Every row has a hidden score from 0 to 40. What is each row's score? 20 is about the middle. The score is a weighted sum of the row's numbers plus the product of two more (or one squared), each taken from its middle value.
[-27   6  18 -17 -35  -1  31   4   7 -30 -20 -12  19 -50   0 -21] -> 18
[-37  -4  21  16  13   9  33  41 -24   9  26  24  -2  26 -26  20] -> 16
[-57  16 -10  11  26 -32  77   1  20   5   2 -22   4   6 -63  11] -> 15
[-23 -10   0 -19 -22 -11   3  -5 100 -30 -32 -19 -15 -21  33 -39] -> 23
[-14 -20  -2 -19 -31  21 -23 -19  14   2   0  12  -1  11  -5  10] -> 20
[-13  -1  48  21 -19   2 -43  12  11  25  11   9   3  10 -15   8] -> 19
[ 12 -34 -38 -21 -45  -7   0 -43 -56  38  51  41  52  58 -13  46] -> 28
[-28  77  36  36  36  35 -80  66 -18  29  41  30  21  36 -11  27] -> 30
[ 11 -29  13 -53 -29 -48  11 -33 -38  36  32   1  33  21 -36  40] -> 18
[ 26 -32  -7 -26 -56 -16   9 -43 -43  44  45  10  47  36  13  39] -> 30
[-32  74 -11 -20  28  27  45 -56  -2   7  -4   5  31 -15  19 -13] -> 7
[ 49 -50 -52  66  52  27   4 -80 -13  14  12 -19   0  -8  42  21] -> 11
[-16 -28  15 -24 -10 -28 -32  -1  21   9 -23  -8   5 -12  48   5] -> 18
[  1  -6   1 -14 -10   7  22  13  52 -14 -40 -39 -19 -39 -20 -44] -> 20
[-63   8  49  33  14   0  34  60 -20  22 -13  17  -2   2 -20   5] -> 8
[ -1 -26  -8  -3 -39 -21  30 -14  18 -26  -5  -7 -38 -22 -11   0] -> 18
[ -4   1  43  -6 -25   7 -31  19  24 -14 -48 -13 -13 -42 -20 -48] -> 21
[-11 -36  17  -8 -47 -20 -12 -18   4  14 -24  14  -1 -28 -31 -10] -> 11
[-27 -30  52  22  39   9 -19  42 -34  15  34  29  36  -8  -3  35] -> 5
[-15   2  32   5 -33 -23   1  -4 -12  17  11  38  11  30 -14   8] -> 24
[-40  59  48  26  17 -47 -28  25  11  33  17  15  25  14   0  31] -> 16
[  9   1   7 -14 -31  17 -51  15 -14 -32 -31 -39 -34 -72  37 -58] -> 26
[-89  43  56  25  20 -58 -17  64 -12  29  28   9   9   5  14  22] -> 13
[  6 -38 -18 -10 -27  17   1 -26 -13  11  -3   2  -7   4 -16  12] -> 18
[-21  58 -50  27  24 -26  -1 -58  19 -15  17 -12 -35  12  28  27] -> 31
[-25  -6   9  26  50  22  22  16  26  -9  10 -22 -23  -3   1 -25] -> 19
[-18  -9  24 -24   3  20 -16  25  -7  12  11  18  23  -5   7 -21] -> 18
[ 38 -21  -1  24  34  20 -32  22  21   8 -45 -22 -13 -44  39 -36] -> 19
[-19  16 -18  32  22  35 -33   6  32 -35  17 -77 -50 -74  -5 -26] -> 37
[-21 -24 -10 -48  -9 -54  15 -16  -8 -17  18  19 -10   3 -49   9] -> 14
[-20 -23  21   6  19  18 -31  -3  20  -3 -27 -57 -35 -21 -41 -27] -> 19
[ 48  57  32   7  52  24  -4  19 -13 -33 -37 -41 -60 -13   6 -28] -> 24
[ -2 -44  -1 -10  -5 -22 -23  -5 -58  50  52  63  58  38  -3  56] -> 16
[ 17  24   2 -40   9   3  22   0   8 -23  31  -1   7   1 -24 -21] -> 24
[-33  50 -11  55  46  21  -6  -7 -12  13  -1  33  18  18  -2 -15] -> 16
[-22  80 -45 -19 -29  46  80  42 -28  43 -26  -6  19  24  66  18] -> 29
[  3  21  -9 -22  22   6  21   3  68 -33 -13 -21 -36 -31 -16 -10] -> 18
[ -8   4   6   0  -9 -18  -6  17  -9  13  28  10  11  -1  19  -4] -> 23
[ 17  32 -21 -46   8  12   8 -18  12 -22  17  21 -15 -27  -3  15] -> 16
[  4  43 -28   3  19   9  41 -16 -19  23  -6  22   4  10  25   4] -> 18
[ 32  13  12  31  54  23 -42  22  18 -18  -8   9 -14  24   2 -22] -> 26
[ 64 -63 -41 -49 -68 -51  19 -51 -72  40  55  40  71  19 -45  39] -> 31
[ 20 -42  -5 -38 -58 -52 -18 -48  -3 -34 -34 -25 -54  -1   5  18] -> 22
[ 65 -27 -89  77  68  50  89 -42  47  34 -52  72  36  37  83  -4] -> 2
[-61  60 -15  30 -48  49  15  54  26   3   0  -4  12   9 -21 -26] -> 31
[-25 -30  52  48  29  46 -21  41  38  11 -43 -56 -30 -68  27 -56] -> 9
[-44  -3  29 -15 -27 -35   0  20  42   4 -15  -4  -6  -3  -7 -17] -> 17
[  6  12 -37  27 -18  25 -37 -27  25   3   8 -24  -5 -15  -2  11] -> 29
[ -7  -8  17  17  -6   4 -22  19  17 -14 -31   4 -25 -19  -3 -25] -> 20
[ -5 -27   8   2 -12 -22 -48   9  38  20 -83 -68 -83 -48 100 -80] -> 20
[-33  14  26 -18  -6  10  11  39 -37  38  53  38  40  56  24  50] -> 21
[ 21 -39   4  11  -8  -7   6 -25  -5 -13  -9 -55 -36   0 -37  -3] -> 25
[ 29 -11  11   5  -8  -8 -28 -20  38 -57 -45 -53 -28 -49 -31 -61] -> 26
[-11 -13   2 -13 -40 -19   5 -26  46 -45 -61  26   9 -33 -19 -66] -> 26
[-17  21 -23  19  11 -16 -25 -21  -6  -3 -10   9  13  22  17   5] -> 24
[ 17  62 -69  58  16  47  51 -11  -1  15 -23  27  31  16  27   4] -> 15
[-46  17  -1 -20  43 -21  25  12  13 -11  -2  19   7  12  35   3] -> 14
[-27  72  89 -77  83 -61 -57  49   7  31  19   7  13  -8 -31  -1] -> 8
[-16   3  19 -16   6 -31   9  20  56 -22 -65 -10 -27 -37 -11 -58] -> 17
[ 46 -77 -54 -34 -21 -47  37 -50  39 -74 -58  -6  -5   8  80 -54] -> 31
[ -2   8  -8  -1   9 -44  -2 -24  36 -26   0 -56 -64  20 -58   4] -> 33
[-37   0  45 -42 -19 -34  -1  28  37   8 -34   5  -7  21 -28  -9] -> 16
[-83 -31  19  83  31  61 -83  68 -37 -14  35  80  36  51 -80  51] -> 26
[-44  40 -38  65  61  74 -17  25 -26  30 -14  44  34  52  -4  26] -> 20
[ 24   1 -16   1  22   0 -20  -3 -27 -17 -31 -23 -35 -15  33  -6] -> 24
[ 51  28   9  41  13  48 -21   9   4   7 -22 -25  32 -16  -7 -31] -> 16
[ 18 -48 -29 -35 -51 -35 -36 -38 -55  58  36  64  66  68  40  60] -> 32
[ 14  30  22   6  38  16  54 -13  12 -44  23  -1 -41   4 -48   5] -> 17
[  0 -25 -17 -33 -40 -42  17 -13  58 -48  19  -5 -28  27 -23  26] -> 28
[ 52 -32  33  20  71  13  12  11 -14   8 -15 -16 -43  -3  -7 -13] -> 15
[ 26  33 -59  27   5  39  61 -15  13  42 -36  48  39  47  20   7] -> 23
[ 30   6 -34  -1  21 -14  -6 -19   8  -1 -13 -11 -16  -7   7   0] -> 25
[ 74 -80 -57 -65 -74 -37  33 -89 -56  51 100  47  49  33 -25  65] -> 26
[  8   4  -1  37 -10  62 -59  35 -26  26   1 -11  29   5  31   2] -> 23
[ 16 -33   7  57  55  31  -4  30 -22  -9  -2 -11  -1 -12  14   8] -> 12
[  8 -12   7   3 -14  -2 -24 -19  -4 -52 -36 -35 -43 -33   5  10] -> 21
[-45   9  14 -18 -31  -7 -23  14   5   5  -8   3   6 -12  -6   6] -> 16
[-43 -12  22  10   1  16  12  21  18  27  14  11  14  -3  -7 -17] -> 13
[ -7  10 -32  30  22  36  -4 -26  19 -12 -17 -59   4 -58  30  -4] -> 15
[ 36  58 -64  62  10  58  48 -12   6  28  -7  34  24  29  62   0] -> 17
[ 11  12  -9 -37   3   5   3 -18 -17 -15  16  22  -8 -11   9  13] -> 18
[-26  19  47  14 -23   8   7  20  53 -27 -36 -24  -9 -20  -8 -36] -> 22
[  1  37 -15 -15 -56  36  29   0   8 -34  10  -9  24 -34  -5  -2] -> 24
[-26   9  11 -13  -2  19  21  25  31 -19 -22 -20  10 -10   2 -33] -> 21
[ 18 -31  16   3   6  -4  42 -11  -7   3 -12   9  -6  -5 -17  21] -> 13
[ 42  13   9  21  33  14 -68  17 -21 -25 -18 -27 -14 -29  26   4] -> 23
[-30 -23  38   8  17 -20 -13  27   9  12  10  23  14  19  11 -18] -> 18
[ 56 -46 -34 -25 -51 -68  -4 -15 -65  61  43  33  63  23  15  42] -> 32
[ 50 -27 -32  33 -11  28  51 -46 -14   3  23 -26  21   2 -24  11] -> 19
[-16  42   7  42 -65  89 -46  56  -9   2   8 -25   3 -27 -16 -17] -> 31
[ -3  -5  51   3  28  -5 -13   5  28 -19 -30 -22 -36 -26  11 -38] -> 16
[  53  -50  -46 -100  -63  -66   32  -69  -40   48   60   52   61   53
  -60   45] -> 27
[  7  24  12  32  56 -30  -7  21 -27 -20 -11 -35 -52  11  28  -6] -> 29
[-52  50 -53  21 -77  68  72  69 -30  56 -29  33 -14  55  52  51] -> 26
[ 57   2  14  40  -1  56 -49  38  15  10   1   1  13  22  16   6] -> 27
[ -2 -43  -7 -17 -35 -21   0  -6 -15 -32 -38   6 -55 -43  31 -15] -> 16
[ 28  -9 -10 -17 -38  32 -18 -17 -12   4 -11   1   9   4   3  23] -> 26
[ -3   7  -8 -22  45 -32 -16  16  15   3  -9  -2 -25   9  56 -23] -> 25
[ 43  24 -36 -43  32  -2   8  -3 -16  24  28  23  33 -13  32   4] -> 20
[-43 -25  56  24   1   2  -9  50 -42  24  36  26  38  37   5  48] -> 14
[-27 -10   5   6  12   3  10  11 -16  32 -13  -6  32  17   6  23] -> 15
[-10  12 -15  -5  54  10 -11  27  22  17  23  27  -7 -19   3  30] -> 12
[-28  69  64 -74  35  -5 -62  43 -23  58  39 -15  35   2 -26  28] -> 13
[-59  56  69   8  12  20 -39  62 -25  37  41  16   8  12 -19  19] -> 15
[ 17  44 -74  59   3  37  54 -32  -5  17 -27  43  25  20  34  -7] -> 17
[-45 -19  27  35 -13  23   3  40 -26   7  38  51  32  46   9  36] -> 17
[ 89 -74 -83 100 100  80 -37   6  44  -2 -51 100  52  77 -48  17] -> 16
[-12 -47 -10 -42  -7 -21 -11 -25 -46  41  34  31  59  48  13  40] -> 20
[ 22  35 -23 -27 -11 -20   3 -46  23 -28  37   5 -11 -14  29  28] -> 22
[ 40  19 -28  21  72  18  25 -39  -8   5   7 -15 -10  -7 -44  25] -> 19
[ 12  -1   0 -10  -2 -29  -2 -28  30 -21 -25 -31 -26 -24  -4 -15] -> 21
[ 25 -29 -25 -32 -49 -11  14 -48  49  -9 -71 -34 -51   0  71 -48] -> 36
[ 25  27   4  31   7  25   4 -29 -11  -2  13 -43  -4 -51 -45  -5] -> 17
[ 24  -1 -17 -44  32  19  37 -34   6  24   8   1  -6  15  12 -12] -> 18
[-16 -28  25 -51 -29 -50  27 -10  36 -24 -28  -5 -25 -16 -17 -41] -> 20
[-22  28  49  -1  21 -45 -13  12 -28  15 -23  24  -9  21  -2  16] -> 15
[-77  10 -41  71  38  48  34  80 -40  27 -17  77  38  34  18  49] -> 11
[-38  48  23  -5   5   8 -34  14 -36  37  33  -8  21  39 -32  30] -> 25
[-29 -43  37   6  -9   5 -41  36  24  16 -18  -4   2   5  -5 -10] -> 18
[ 29 -51 -22 -28 -24 -29  11 -14 -22  30  18  21  18  14 -43  18] -> 19
[-23  17  32  30  19  29  -5   5   6   1  -7   1  15 -26 -12  -5] -> 9
[-12 -39   3 -12 -50   4  -8 -22  40   6 -22 -24 -17  -1  24 -45] -> 27
[-48  34  38  23  32  -7  36  21  16   0  12 -26  24   3  -7 -26] -> 13
[ -14  -40   17  -27  -31  -18  -23    2  -45   80   62   58   48  100
 -100   89] -> 9
[ 39  52 -52  43  -7  52  53 -28   7  31 -25  15  24  -2   9  17] -> 19
[ 30  21  -3   5 -27   4  -3 -23   1 -30 -16 -29  -9 -23   8  13] -> 24
